Each path is a new rotation, seen through one point. The rows after it are directions, each followed by how far the rotation turns it, in degrees per step (0 if it stays put).
Each turn is a multiple of 5 degrees from 10 to 175, or 0.
Each row of a path follows its step; steps can be skipped.
path 1
step 4: [-22   5  -3  -9  -6   3   2  -8   5  -3   4 -17  -3  -1 -10 -18   7  -7
  -1 -25   9  -2   6  -6  20  21 -23  18   3 -18  15  29  -3  -7   3  20
 -19 -12  15  11  -3 -19 -17   7  12  -1   9  -3   4  21]
step 10: [ 13 -13   5   9 -12  -7  -6   6 -12   9  -4  18  25  -7  22  27  16  -6
  17  -4  11  -8   6  -4 -21  22  -1  32  11 -11  -6  -5  -2   1   9   0
   6 -10  -3  -9   2   3 -16  -6  28 -12   6  19  -6  -1]
step 14: [-15  -2   3  -9  -5   4 -15 -25  -3   7  -6  15  18 -21   9  14   6  13
   9   8  17 -13   0 -18  23  14   4 -32 -11  15 -17   4  -9   0   2 -11
  -3  14 -11  -9  -4  15 -11 -18   7  -1   0   9 -22  -7]
step 16: [-22  11   0  26 -36   4  18  -1  -2  18   7   8  -4   5  -9   6  -7   0
  -3   8 -19  -5   3   4  -2   9   5  -1  -2  -3  12  -8 -17 -11  -5  -1
 -22  36 -13 -22  19   8  -1  -2 -15  -3   0  15 -12   3]
step 18: [  0 -39  -1   6 -21   2  -1  14 -11   7   2  -4  14   9   4   4 -14  -2
   6   2  -1  -7   9  -5  33  -1  20   3  -3  -8  14  18 -17  11   9  15
  -5   1 -17   5  -7 -11  -9 -35   4 -10 -12   1  -4  14]
step 22: [  4 -25   0 -17  -8  10  -5  -2   1  -6  18   4  -9   6   0   4   1   7
   1 -28   1  -7  -9 -34  25  -2   0 -11   2   0   1  -4  12  13 -10  21
 -14  -8  -3 -12  22  29  -9  -1  -8  17  20  -6   8  11]
step 24: [ 24   2  11  -9 -14  21  22   9   0   7  12   7   0  14   8  29  -3 -13
 -11  10  -9 -22 -13   1  -7  -4  -5  17  11  -6 -11  -9   7  11 -10   0
  -9   5   4  -8  -2  14  -9  -5 -19   1 -20   0  27 -26]
step 25: [-16  -3  -2 -24   4   0  14  24   6  -5  16  -9  17  20  15  -9  20  -1
  11  23   3  -2   7   3   7   8   0 -15 -16  21  -3  -5   7 -10   7  16
 -14   6  19 -16   9  10 -10   5  21  15  -3   1 -20 -13]
Speeds:
[-4 -5 -5 -6 -2  5  2  2 -1 -7 -1 -5 -2 -1  4 -6 -5 -2  1  3  0 -1 -1  4
  2  1 -3 -1  5  0 -5 -3  0  4  2 -6  3  2  1 -4 -5 -1  0 -9 -1 -1 -4 -3
  2 -5] -> 65
[-1  5  0  4  0  1 -4 -5  4 -3  2  1  2 -9 -1  1 -1  4  3  3 -3 -2  2  6
 -2 -1  7  5 -3  0 -2  0 -2  2  8 -4  3  1 -7 -3  0  4  0 -3 -1  5 -2 -1
 -7  4] -> 20
[-1  3  4  2  0 -1  4  2  2 -6  0 -4  0  1  4 -6  3 -7  1  0 -3 -1  1  1
  7 -3  5 -2  5  3  6  9 -3  0  3  2 -3  1  4 -1  1  5  2  0 -2 -7  1  0
 -6  3] -> 155
[-3 -3 -5  2 -2  1  3 -3 -3  5 -5  2 -3  1 -1  1  6 -1  3 -3  5 -7 -5 -4
  1 -2  4  1  2 -5 -3 -7 -5 -1  3  1 -1  3 -3 -2 -2 -2  0  1  0 -9  2 -4
 -8  2] -> 10
[-5  0 -3 -2  0  3 -2  3 -1  5  4 -1 -4 -1 -5  4  0 -2  3 -5  5  2  7  6
 -1  1  7 -3 -7  4 -1  7 -3 -5  0 -5 -1  3  3  0  4 -1 -4 -2 -2 -5  0 -1
  3 -3] -> 155
path 2
step 3: [  0   2  -5  -2   4  13   1   9 -16  15  20   8   9   1 -15  21  -8   4
 -15 -11   8 -20 -20  19  -5  11   1  22 -19 -11   1 -10   4  -7  -5   2
  -9   0 -11 -15  -3 -12  15  -9   7   7 -16 -13 -11 -17]
step 4: [ -4  -2 -11   2 -18 -13  -1   4   4  -4  -5  13   9   6  -4   1 -26  -7
 -19   2  -9  -2   3  -2  -9 -17  -5   2 -15  -6   2  15   0  18 -17  28
 -13  11   2  10  -6  -2  -8  -4   2  -7  19  26 -25   1]
step 6: [ 14  -4  21   2  -2   0   6   0 -17 -22 -24   9   1 -14  -1  17   9  -7
   1  -4  -2   3  11   1   5  13  -2   4  15  10 -10 -18  -8 -15 -15  12
 -20  -8   1   3 -22 -10  24 -13   9   0 -15  -7  10  -4]
step 7: [ -1   7   8   0  -4 -18 -28   5   4   4  11  -4   4   2 -16  22 -29   1
  -6  20  -2  -8   7   1  12  11  -6   3  -1  -8 -29  -2   7   5  13   9
 -11   8 -13 -21   6 -15  -4   1 -15  11 -15   2   2  -1]
step 10: [  8  -9  10 -21  -8  -3 -13 -11  -8  12 -24  14   9  15  -4 -10  -3   0
   8   5   3 -10 -10  16   6   2  -8  15  16  11 -18   1 -22 -13   2 -17
 -15  -9   6  -6 -28  -7 -10   8  -1   3 -10  12  -7   1]
step 13: [  9  12 -17 -17 -21  11  -3 -10 -18  12  14   4 -10 -15  10   5 -16  10
  18  11  21   8  14   2   9  11   4  -3  10  16   3   7   5  10   6   0
  -1 -20   4  11 -18  17  -6   7  13   5  -4 -19  -1  -4]
step 19: [ -4  -3   9   0  -5   1   1   8  -4   3  23  11   4  -9  -1  18   1  -8
 -13  -4   5 -20  -1 -18  -1 -28  -7   3  -7   5 -25  -8 -26   5  -7  18
   1   0  -4  -6  10  17  13 -13  -5   6   0 -27 -12   9]
step 21: [ 19  -6 -22   4  17  21   7   9 -14  -9   7 -13 -11   8   1  -4  11 -13
  -7   6  -7 -15 -12   3  -5   7  19  10  13   8  17   9  17  -2   1  11
  -1  10  20  -3 -14 -17  22   7  11 -11  -1  -5 -11   3]
Speeds:
[ 5 -1 -2 -9  0  0  1  2  1 -2  3  1 -7 -1  0  1  4 -2  0 -3  3 -3  2 -4
 -6 -1 -4 -1 10  5 -3  2  2  5  0  3 -3 -1 -3  2  3 -5  3  2 -6 -1  6 -2
 -5 -1] -> 175
[ 2  2  2  1  3  0  0 -3 -2 -5  2 -3 -4 -6  1 -3 -4 10  3 -3 -5 -4  3  5
  2  1 -1  4 -4 -2  0  1 -3  2  3  1 -4  4  8  0 -2 -3 -4  2 -6  5  5  0
 -5  2] -> 110
[ 3  2  7 -1 -6  2 -2 -4  7  0  0 -2  0 -4 -1 -2 -1 -1 -3  0  3 -2  2 -4
 -3  0  5 -1  3 -3  3  2 -3  1  4 -9 -5 -7  1  3  1  1 -3  9  1  3 -4  3
  3 -2] -> 20
[-6 -3 -7 -1  1  7 -1 -7  5  2  1  2 -6 -1  1  0 -1 -4 -3 -3 -1 -6 -5 -2
  0 -3  0  6 -3 -1  1  6 -3 -4 -1  0  0 -4  0 -5 -2 -1 -3 -3  4 -2  4  4
 -5 -5] -> 65
[ 3  0  4  3  4  2 -2 -3  3 -6 -1  4  1  6  0  4  5 -1  3  4  6  2  4  1
  4  1  2  0  3 -2 -2  4 -2 -5  6 -1 -1  5  8  0  1 -1  7 -1 -1 -7  2  7
 -1 -3] -> 70
[ -2   2   3   0   5  -4  -1   1  -2   2  -2   1  -4  -6 -11   1   0  -1
   3   7   4  -3  -6  -6  -1  10   2  -4  -3  -5   6   3   1   0   0   3
   0   1   0   0   1  -4  -1   2   2  -4   0  -2  -4   1] -> 80
path 3
step 5: [-15  10 -15  29  -3  -3 -15   6  -9  -1 -13  -8  -4  27   2   1  -5  -4
   9   4   9  11  10  12   1  -7   2  20   1  -5  -5  -3   5  25 -12   5
  15   5   9   2 -13  18 -19 -22  32  -8   4  -9   5  -6]
step 6: [-19  14  10  -9  19  -1  -3  -8  -2   7   4 -15  34  14 -22   1  -4 -19
 -10  11  11 -13  -5   7  -8  27   6  18  -1 -11  -7   7   5   5   9   8
  -2  14   0 -11  -5  14  14  -5  27   0  -4  10  -1   7]
step 14: [ -5  -7  -4  21 -10 -20  -2  33   7   0  11   5   1 -10  -2   3   3   2
  17   7  -2   3 -10  -8   1  28  -1  -1  -2  14  23  11  -4   8  22  10
 -10   5   7   1  -9   1  -5   5   0 -10  26  28 -23  -8]
step 15: [-10  17  11   1 -15  -4   3   8   7  -7 -13  17  25  -6   9  20  -6 -10
  -2  -8 -14 -11  -7 -13  10  -8   8  20  -9  17  -9  -5 -20  -8  -8   9
   3 -21   3  -5 -18  20 -19  -9 -10   9  15  20 -10  -9]
step 18: [  7  -5 -11   6 -13  11  -1  11   8   6 -19 -16  -6  35  16  -3   8 -22
 -15  -9 -17   5  -4   9   2   5   3   5  -4 -12  -4 -11  -8  -4  17  -2
  12   3 -14   9 -17  22  -6   2   2  11 -26   2  25  -1]
step 22: [  0   7   7 -13  24  -4  -7 -13 -22  -8  11 -26  -5   5  -6 -38  16  12
  22 -10   7 -10   2 -15 -12  12   7   1 -18   3   4 -21  -2  -2 -14  -1
  -2  12   0  -3   0  -1   6   4 -15   5  16  11 -10   9]
step 25: [ -6   1  13  -4  -2   4  21 -15 -20  10   2  16  15  -4   7   4  -4 -10
   3   5  12 -12   6 -19 -32  -6 -17  -4  33 -12  -3  -7 -13   7  -3 -23
 -16  -1  -5  -4  10  23  14   0  -6  -5   7  12   2   2]
step 26: [ 18 -14 -11  -4  -5   1   9   7  26 -19   5  20  -9  15  15   5   3  -2
 -12  17  20  23   5 -10 -27   1  -7  -3  29  10   0  -7  -6   5  -1  -9
  26   0  -4  -2  -3  -4   5  -9  13 -10  19  -5  -3   5]
Speeds:
[ 4 -4 -2  1  3 -3 12 -2  3 -3 -3  4  5  1  2 -2 -4  2  1  2 -1 -1 -2  3
 -6 -3  1  0  0 -1  4 -2  4  1  1  6 -5  0 -1 -5 -4  5 -3 -7  6  0  1  3
  0 -2] -> 35
[  1  -3   3  -4   0   2  -2   1  -5   4  -2   5  -3  -3  -3  -2  -4  -6
   0  -6   0  -5   0  -2  -5   4   3  -1  -3   0  -1   3   0   5   2  -5
  -2   1  -2 -10   4  -1   3  -4  -2   2  -1   7  -8  -2] -> 135
[-3 -6  3  2 -5  2 -2  5  1 -3 -7 -5  1  0 -1  1 -4 -3 -4  0 -1 -1  6  0
  7  2  3  1 -1  4  2 -1  5  3  3  1 -3 -4 -6 -3 -6  3 -1  6 -2  2  4 -4
  1 -7] -> 25
[ -5   1  -2   1  -1   5  -2  -4  -3   2   4   2   3  -2   4  -3   0   0
  -2   3  -4  -2   0   5   0  -5   6  -5   3   3  -2   5   3   8  -5  -1
   0  -3   2  -1  -3 -10  -8   1   2   1  -3   0  -1   0] -> 95
[-3 -1  1 -3  6 -1  2 -3  2  6 -1 -5 -3 -8  1  0  6 -1 -6  5  5  0 -3  8
  2 -1  1 -1  2  4  2 -5  1  0  5  2  3  5 -1  3 -2 -1  2 -1  1  0  0  4
 -8 -5] -> 140
[-3 -4 -3 -1  0  2  5 -4 -5  2 -4  0  5  4 -5 -2  6  0  0 -4 -2  7 -9  3
  3  4 -4  4  0 -4  2  1  0  4  5  1 -1  0 -2 -2 -2 -6  3  2 -6 -1 -4 -1
  4  0] -> 65
path 4
step 1: [ 19  -4  -6   4   0  -5  -3  10  12  26   2   3  10   4 -14  35  -3 -16
   1   6   5   0 -16   5   3  15  -6   0  11  -8  24  17   6  12 -15  -5
   2 -16 -15  -8   2  -5 -10  10 -11  19 -26   6  16  -3]
step 3: [  3  -8  11  20  17  28  -4  33   4   5  -3   9 -12   7 -18   5   1   8
  10   3   0   8   8   5   6   5  -8   3   7   6   4 -20   9  23 -28   0
   8   7  -7 -10 -12   7  -3  -3 -12  11 -13  26  11   1]
step 9: [  2 -11 -14   2   6  19   9  18  -2 -17 -17  21   3  27  -9   0  -5 -14
  -2   0  -4  -1   9   2  -7   0  -7   9  21  -9  -1  25  21   9 -23   8
  -5  -6   9  -4  13 -17 -13  12  -4   5 -19   5  12 -13]
step 10: [ -1   6 -23  14 -13 -19 -23 -16  11  -3  -8  -3  -2 -17  -6  -8   4  10
  24 -20  12  -9 -21   2  18   2   1   8  17 -10  -5  -4  -4  12 -14 -15
  30   9  -6  -2   1  -4  -8 -15  -5  12 -15   0   1   4]
step 13: [-10  -6  -4  11  -5  15  19   2   4   6 -14   1  -2  -1 -25  21  17   7
  15  -3  12  10  -6   9  11  -3  -6   3  18 -10 -12 -27  23  14  -8  10
  14  12   7 -24   6  -8  15  19 -11   3  -9  -2   2  13]
step 15: [  7  -4 -16  12  -9  -6   9   7  21   8 -17  -4  -2   0 -21  -6   6  -7
  -2 -12   5 -17 -13  20  -8  -2 -16  29  23 -20   8  -5   4   6 -18 -12
  14   1 -14   2  17 -12 -11   3  -5   4  14   0  21  -3]
step 17: [ 11  -1  -3   8 -16  32   4  35   2  -3 -11  -4  -8  -2  -9  10  -6  -6
   6   9  -5  -2  -8   9   7  25  -9  18  11 -37   1  -1   6  -4  -9  -4
  -6 -17   4  11   6   0   3 -14   3  11 -20   5  -3   9]
step 21: [ 11  10   1   4  -5   5  -2   2  11  -3  -1  -8  10   1  -8   2  25   7
   0   1  13  -5  -7   4  29  15  13  21  20  -7  -2  -2  20  17 -17   0
  12   5  26 -20   1  -5   5 -18   0  16  12   5  11 -24]
Speeds:
[-4 -3  6 -6  2  2  7  6 -1  4  3  1 -3  2 -2  3  5  0 -1  1 -1 -7  3  6
 -5  4  4  1  4  1 -2  0  4  1 -4 -1  3 -5  1 -2  3 -5  0 -3 -1  1  1 -5
  3  5] -> 175
[-5 -6  4 -1  1 -1  2 -4  1 -1  0  4  3 -3 -5 -5 -3 -3 -3 -3  6  4  0  1
 -2 -1 -3 -2 -2 -3  0  5  5  0  2  4 -6  4  5 -3  0 -3  4  9  1  5  3 -8
  2  2] -> 155
[-4  3  3 -1 -2  7  2 -6  4  1  2  3 -2  3  1  0 -2  2  5 -3 -1  2  2 -3
  8  2 -3  1  3 -1 -7  7  4  1 -1  1  2  1  6  4  3  1  3 -2 -3 -5 -6  2
 -4  7] -> 100
path 5
step 2: [ -4  -7 -19   8  -6   0  19  23 -30  -1   9   4 -14  18  29  -8  -4  11
  18   9   2 -16   0  10  23  18   7 -19  11  -3   2  -2  -1   5  -8   4
 -18   4  -9  25   0  -5   3 -15  -1   3   3   8  -4   2]
step 15: [  6  -7  23   4   7   4  -6 -19 -27  -7  14  14 -15   1  15  10   1  18
  13  -8 -10 -11  25  -4  11  14 -15   2 -24  13  -8   2  -9  -3 -17   3
  -6  -9  17  14 -10  -3  13  -2   4   4 -12   9  19  11]
step 18: [ 15  -2   3  15  -5  -6 -18   0 -19  -6   2 -12  -4   6  30  -2   7   8
   1   0  -6   0  -4  12  -1   4  13 -28  10   7   5  -8  -6  12 -33   5
  17   8   4 -11  -5 -35   2 -23   2  -5  11   1   2   4]
step 19: [ -9  -9 -15  -9  -5  -8  -3  11 -17   3   2   3  -8  11   9  -3 -10   8
  22  -4 -10  -8 -11  -6   3  19  12  -3  -4   1 -22   2 -31 -18  -8  11
  -9   2   1  -2   0  -8  18  -2   3 -23  10  35  11 -17]
step 20: [-14 -11  -1  12  -5 -19  -1  -4 -29  -9  14  -9  -6   6  30  -6 -21  22
  -6  -6  -4 -19  13   9  -1  -8   4 -26   5  -7  22  -7   2 -13 -12  -5
   3 -14   0  22   7 -15   7   0  -6  -3   4   1  11   0]
step 21: [ -1   4  13  16  -8  -1  -3  -8 -11 -13  -4  -3  -3  11  21  -6  13   9
   5  -9   9  -5   5  -4  22  24 -13 -14 -26   7 -12   8 -29  -4  10   0
 -12  10   1   6  16  -1  33 -13 -11  -2  -2  19  11   3]
step 23: [-14 -21  -3  22   0  -2 -12  -2  -4 -18  -5 -10  -1  12  11  -6  -1   5
   5  35  14  -9 -13   3  -2  36   2 -12  -8  -6  -1   3 -11   6  -6   9
  10  -3   0  -4  -5  -1  29 -21   9   4 -16   6  -1  15]
step 24: [ 17  -3  13  24  -6  -5 -21   7 -17   4   9  13  12  -2  22  14  -9  10
  20  10 -36   2  -4  12  -9  11   1 -14  -6  23 -13  -4  -5  -1 -17   7
  11 -13  16  -5  -4  -6   8   4  -5   3   6  11   1  -7]
Speeds:
[-4  1 -2  2 -1  0  5  2 -1  7  3  6 -4  3 -2  1  6 -2 -2  0  3 -1 -2 -6
 -1  4  3  1 -2  9  5 -3 -6 -1 -2 -1 -8 -2  4  0 -3  2  2  0  1  0 -7  4
 -5  3] -> 170
[ 1  0 -2  3 -3 -8 -2  2  4  5 -1  0  3 -6  5  3  2  0 -6 -3 -5  2  1  5
 -3 -2  3 -4  2  5  5 -2  1  1  0 -7 -2 -4 -3 -1 -4 -4  0  5  3  7  2 -1
  4 -3] -> 175
[-3 -3  3  9  1  0 -3 -2  1 -2  6  4  7  1 -4  1  7 -2 -1  0  1  0  5 -4
 -1  9 -4 -1 -2 -8 -2 -4  4 -4  2 -3 -2 -4 -1 -2  2  0 -2  3  2 -2 -1 -2
  3 -2] -> 45
[ 3 -4 -2  3  0  1 -1 -1  4 -3  0 -2 -3  1  0 -5  3 -2 -4  4  5 -6 -3 -3
 -4 -2  2 -6  2 -3  7 -5  1  4  2 -4  1 13  2 -1  1  0  0 -2 -2  1  2  5
  3  0] -> 160
[ 3 -2 -1  5  4 -9 -2  5  4 -5  1 -2 -1  2  0 -7 -4 -5 -3 -2  3 -1  3  3
  1 -1 -2  4  0  3  0 -2 -7  3  2  4 -5 -3 -3 -6 -1  0  1 -2  0 -5  2 -4
 -1  7] -> 160
